In the rows, 128 means zero.
Families of rows that turns and mirrors carry onto each other, the same ones carrying the whole set onto itself: the rest of each named row's family, in list order:
6 families of 6 rows:
Kepo: [146 126 133 128 114 119 140 103 143  91 128 141  91 106  91 161 116 154
 120 135 100 150]
zur: [133 129 140 123 112 137 129 110 149  85 140 123  72 136  96 173 106 145
 103 143 110 159]
Rizar: [152 121 112 133 110 157 132 132 160 108 117 142 107 116  82 178 102 144
  90 158 118 162]
lovug: [131 139 148 138 150 136 125 131 140 117 162 165 128 120 128 194 110 124
 134 132 135 144]
Zilof: [108 140 151 117 155 144 140 150 136 137 145 169 127 127 106 176 124 123
 118 155 115 107]
kad: [149 113 122 128 126 135 123 129 157  98 115 149  92 114  71 155 106 157
 116 142  94 137]
zoso: [ 81 138 147 130 140 135 117 152 118 126 137 164 120 133 103 172 126 121
 117 157 126 136]
Sofuv: [123 130 147 124 161 156 144 174 142 117 121 162 112 114 106 174 117 145
 142 154 121 133]
Fere: [127 130 130 118 111 131 121 133 146  93 129 129  68 141  80 178 107 138
  85 145 108 146]
teg: [115 131 131 124 165 148 147 130 125 115 158 147 112 128 121 197 117 133
 142 158 135 136]
nupon: [109 139 154 121 149 144 150 127 138 125 152 168 129 122 123 175 135 125
 130 158 124 121]
nuku: [122 117 126 124 105 104 138 128 149 132 136 136  90 126  75 168  98 140
  85 162 120 145]
zeso: [117 140 153 128 144 133 154 135 137 104 140 168 111 123 124 180 140 132
 151 156 129 144]
bif: [115 149 154 122 150 124 136 161 130 123 143 173 106 146  97 180 122 125
 136 150 110 117]
nim: [143 120 121 134 103 121 135 112 166 109 138 139  83 137 112 159 106 153
 108 141 110 164]
Rugek: [144 127 129 136  95 137 131 111 163 115 140 143  90 130 108 160 117 158
  94 153 103 162]
tav: [124 141 137 131 148 127 118 160 132 128 147 170 123 121 111 202 113 116
 110 133 134 130]
suded: [ 92 122 146 136 154 163 112 154 137 123 133 161 126 129 104 160 113 136
 134 161 124 140]
buf: [ 99 145 142 124 158 146 143 120 135 113 153 165 130 117 113 176 132 119
 132 143 129 134]
soloz: [138 130 121 127 104 108 128 132 154 123 136 139  79 143  97 165  98 146
  91 135 101 149]
dabu: [147 145 128 127 107 131 127 130 140 123 138 139 100 136  72 182  88 133
  81 142 101 145]
momog: [135 116 127 124 119 154 120 130 163  86 124 130  74 136  84 170 105 149
 100 152 111 154]
Dinud: [141 137 131 131  96 126 125 126 152 126 141 143  86 138  95 164 108 151
  80 147  93 148]
fari: [104 133 135 123 170 166 137 144 145 118 137 162 133 108 103 171 121 129
 129 146 128 130]
zosu: [113 128 147 120 159 162 147 148 146 128 136 165 132 111 117 172 127 133
 127 161 124 120]
Mag: [151 135 128 137 101 138 134  93 155 103 148 145 106 137  93 178 106 136
 106 152 113 164]
figi: [145 123 122 132 102 145 125 137 164 123 125 142  90 125  96 160 109 160
  82 154 100 154]
Sis: [109 137 124 120 163 135 139 146 119 123 154 155 108 138 106 203 120 122
 125 159 130 122]
Rab: [ 90 136 159 134 144 147 129 132 120 119 146 151 124 119 123 166 118 134
 135 152 129 153]
Sasat: [ 97 147 138 120 164 144 131 144 133 126 147 168 127 126  93 177 121 116
 118 142 119 116]
Tifa: [131 114 138 130 109 116 145 103 155 123 150 128  95 124  91 159  91 152
 108 159 120 158]
Geb: [131  99 120 132 115 131 132 125 172 123 131 140  97 128  76 157  95 152
 103 172 121 150]
vip: [132 122 130 139 157 153 114 155 156 117 140 175 131 119 115 192 114 127
 128 144 139 138]
falo: [117 122 119 124 173 159 135 152 135 120 145 154 113 132 105 194 113 133
 135 164 132 126]
lagu: [143 113 110 130 111 131 128 142 169 116 119 140  83 129  98 160 101 156
  95 144 109 156]
Tem: [139 131 124 123 111 105 127 122 139 101 123 154  86 123  70 167 120 140
 103 138  94 131]

The rest of the family of zosu: Zilof, nupon, Rugek, Dinud, figi
The rest of the family of bif: Rizar, Sofuv, zeso, dabu, Mag
The rest of the family of suded: zoso, nuku, Rab, Tifa, Geb
The rest of the family of vip: Kepo, lovug, kad, tav, Tem

Families of rows that turns and mirrors carry onto each other, the same ones carrying the whole set onto itself: the rest of each named row's family, in list order:
4 families of 8 rows:
doso: [138 118 113 141 129 100 178  97 121  90 110]
Zalod: [131 134 139 138 120 158 143  97 116 130 146]
Dak: [146 112 109 132 133 104 167  95 128  92 105]
dibe: [127 155 132 137  98 151 142 102 118 127 134]
bager: [125 155 136 130 117 151 140  96 111 127 133]
zis: [117 144 140 134 115 159 142 104 127 130 133]
golab: [132 154 133 133 111 147 146 101 109 134 139]
pifod: [144 116 107 135 122 106 163  94 133  85 101]
Luma: [135 103 103 140 117 118 174  99 140  93 104]
lipe: [144 113 100 135 127 108 176  91 121  95 107]
nav: [111 135 125 145 110 157 137  99 134 130 137]
fev: [139 107 109 137 122 112 165 100 144  88 101]
tiza: [139 114  99 138 113 113 171  92 130  87 101]
lov: [123 144 136 139 103 157 146 109 128 133 137]
dimu: [129 109 115 147 120 109 176 104 140  87 107]
Fer: [134 146 136 136 115 153 140  91 107 124 144]
Boto: [141 103 111 134 134 110 169 101 139  95 106]
pitu: [129 146 135 140 103 158 136  92 117 117 139]
toge: [119 134 127 139 129 150 143  98 120 141 144]
Leka: [140 101 104 136 131 114 179  98 131 100 109]
zame: [125 151 122 137 121 142 138  87 105 132 141]
poma: [133 107 116 143 132 105 181 103 131  95 112]
kana: [135 104 114 154 116 115 166 105 143  99  96]
sig: [133 120 111 144 116 103 173  97 129  82 105]
Bedin: [141 101 116 149 135 109 172 104 130 111 103]
raz: [123 146 140 130 124 155 145 101 117 134 136]
guto: [148 118 111 145 130 100 167  93 115 103 100]
Daf: [125 135 138 141 108 163 140  98 126 123 142]
Nidup: [120 154 136 133 107 156 138  99 122 122 130]
patup: [117 153 120 143 102 149 132  89 120 121 133]
zet: [128 143 137 135 116 152 150 108 119 140 142]
nones: [141 121 109 151 109 106 160  95 127  91  92]

The rest of the family of Daf: doso, Zalod, dimu, Fer, pitu, poma, sig
The rest of the family of bager: Dak, zis, pifod, fev, Boto, raz, Nidup
The rest of the family of lov: dibe, golab, Luma, lipe, tiza, Leka, zet

Families of rows that turns and mirrors carry onto each other, the same ones carrying the whole set onto itself: the rest of each named row's family, in list order:
4 families of 4 rows:
Z: [134 130 132 136  78 123 173 118 151 125  99 136  98]
Y: [ 97 157  90 188  85 100 169 113 168 119 116 108  91]
F: [130 113 106 169  72 122 147  97 175 120 115  99 104]
W: [115 107  94 152  92  89 134 136 155 123 125 122  91]
J: [112 148  92 163  69 107 165  86 167 124 122 100 114]
T: [ 97 156 106 162  99  72 170 144 158 127 105 104 117]
H: [130 121  94 139  62 112 163 115 155 106 115 143 101]
X: [116 159 136 141  68 106 182 125 162 114  89 101 115]
K: [124 148 115 139  66  95 180 117 163 115  97 103 140]
N: [146 107 121 147  77 118 165 124 160 117  98 131 115]
Q: [ 97 139 100 162  80  76 147 150 168 106 110  88 103]
D: [113 153 100 150  50  98 176 129 168  89 100 110 114]
S: [116 122 127 147 108 101 150 136 148 143 111 125  85]
U: [ 99 152 131 153  99  83 158 143 158 132 101  89 102]
M: [115 122 103 194  88 116 151 124 176 115 110 107  80]
R: [118 114 112 169 110  95 156 152 156 129 105 131  92]

The rest of the family of M: Y, F, J
The rest of the family of S: Z, X, U

